In the data rows, 128 means zero.
Some points, one per row:
[150  88 116 132 135  85 131 146 104  86  95 140 102  89  68  60]
[ 78 102 155 134 126 114  92 138 161 144 126 123 122  73 111  72]
[113 108 126 123 102 128 158 145  86 151 114  90 112 158 126 159]
[101 101  86 143 138 109 140 129 136  91 129 157 203  77 181  81]
[134 124 133 132 148 133 125  90 156  99  96 143 148 104 169 120]
[153 119 134 104 122 183 131 138  80 177 125 114  92 129 142 214]
[137 220 113 152 158 148 151  72 163 102 162 159 148 165 133 136]
[114 122 113 124 136  89  99 105 140  93 151 136 109 129  83  98]
[189 102 181  87 168 105 165 139 138 164 138 167 160  84 154 142]
[ 87 169 141 141  92 134 144 130 220 157  87 161 165 143 191 144]
[171 174 147 104 158 135 129  67 210 103  84 163 164  85 150  47]
[101 130 156 122  91 148  80 139  93 157 176 136 117 145 134 159]
[163 106  99  75 125 151 140 116 166 153 118 143 144 159 150 146]
[106 117 130 178 104 138 107 150  69 120 156  88  86 159  85 162]
[ 71 100 134  96 114 167  88 130 149 207 160 163 141 120 199 151]
[135 203  83 158  98 120 161 108 192 165 139 166 157 148 168 136]
[118 148 168 134 160 103 101  87 101 121 149 110 112  68  96  83]
Then 14 other points, each followed by its number:
[113  62 177 143 167 101 131 155 104 137 152  85  84  74  66  86] 0
[163 129 181  99 171  88 105 101 138 121 138 114 170  68 136  50] 1
[ 92 123 130 121  84 126 160 162  91 148 107 149 125 145 172  95] 2
[172 114  91 125 110 110 145 165  57  83  96 118 153 162  48 154] 3
[189 162 115  79 114 128 123 170  90 144 113  66 125 187 139 171] 4
[ 78 147  87 136  89 106 150 108 196  98 134 176  90 112 157 113] 5
[149 128  81 118  97 107 134 125 109 124 110 103 114 153 104 168] 6
[153 113 117 136 121  90 130 113 123  94 102 122 120 130  85 132] 7
[101 117 115 146 110  97 143 154 130  99  87 177 105 123  72  71] 8
[126 145 103 189 191  64 149  80 122  77 170 172 180  66 139  33] 9
[151 131 130 128 131 159  80 126  68 133 150 102 170 172 147 166] 10
[ 84 138  87 127 143 118 150 106 187 125 128 188 140 148 137 118] 11
[166 152  96 104 119 169 137 110 110 139 152  82 136 192 144 179] 12
[ 93  98 136 117  99 125 137 164 139 107 137 120  81  59  96  94] 13
Which of these numbered points is nearest to each point below by angle, seen from the average point of the first points? Its number follows each.
[120  92 128 108 141 153 101 129  98 148 138 162 136 173 178 160] > 10
[126  96 122 124  96  82 169 138 164  87 115 158 108  78 108  77] > 8
[178 134 118 123 158 106 135  80 178 121 119 136 145  63 143  88] > 1
[158 155  87 104 114 133 123  91 139 113 107 118 121 109 109 125] > 6
[ 95  93  93 126 136 131 168 138 170 128 128 174 126 139 116 120] > 11
[101  99 133 111  74 163 148 183  66 148 134 150  82 192 177 195] > 2
[106  81 170 171 163  96 123 145 117 153 101  86  98 145  87  98] > 0
Now 14 new points, numbered from 0 again:
[118 134  93 105  90 129 134 151  97 177 143  91 128 205 123 174] 0
[173 138 139 111 133 171 115 126  69 146 119  64  82  98  99 201] 1
[119 190 126 149 100 115 129 103 191 112 172 170 149  80 183  96] 2
[218 104 102 121 155 113 132 127  80 136 124  72 105  91  60 127] 3
[159  64 128  64 149 133 146 141 128 149 120 148 132 154 143 141] 4
[ 91 100 123 116 102 158 145 129 161 137  87 142 120 142 173 120] 5
[ 97 172  72  98 101 123 166 101 172 124 106 151 141 184 158 124] 6
[ 97 109 145 103 144 114  83 122 175  95 115 159 141  82 147  83] 7
[130 103  89 143 112 104 154 134 119 154 134  90 130 144  94 184] 8
[115 196 128 213 196  33 144  57 163  86 150 194 145 122 124  34] 9
[205  99 109  92 130 124 135 172  77 107  63  83 101 165  91 132] 10
[211 118 125  75 145 177 122 121 135 126  74  82 148 166 177 174] 11
[142 164 116 138 144 199 107 124  95 146 159 124 182 183 189 186] 12
[207 127 128 137 152 112 147 105  93 140 133  54  86  65  68 161] 13
The same question for these:
[108  82  81 119 101 104 176 139 152 110 144 130 128 100  99 111] > 8
[166 126 151 122 133 114 150 105 104 135 125  77  65  56  79 152] > 13
[118 134 194 161 109 131 104 130 181 164 166 196 148  66 167 120] > 2
[162 108 142  66 146 187 125 127 157 120  60 117 161 186 175 162] > 11
[146 108 149  87 149 149 132 114 103 121 119 123 139 155 136 153] > 11
[117 132 111 130 130 194 113  95 160 124  95 131 137 151 160 155] > 11
[175  75  94 138 170 119 144 123  90 134 127 111 139  83 127 112] > 3
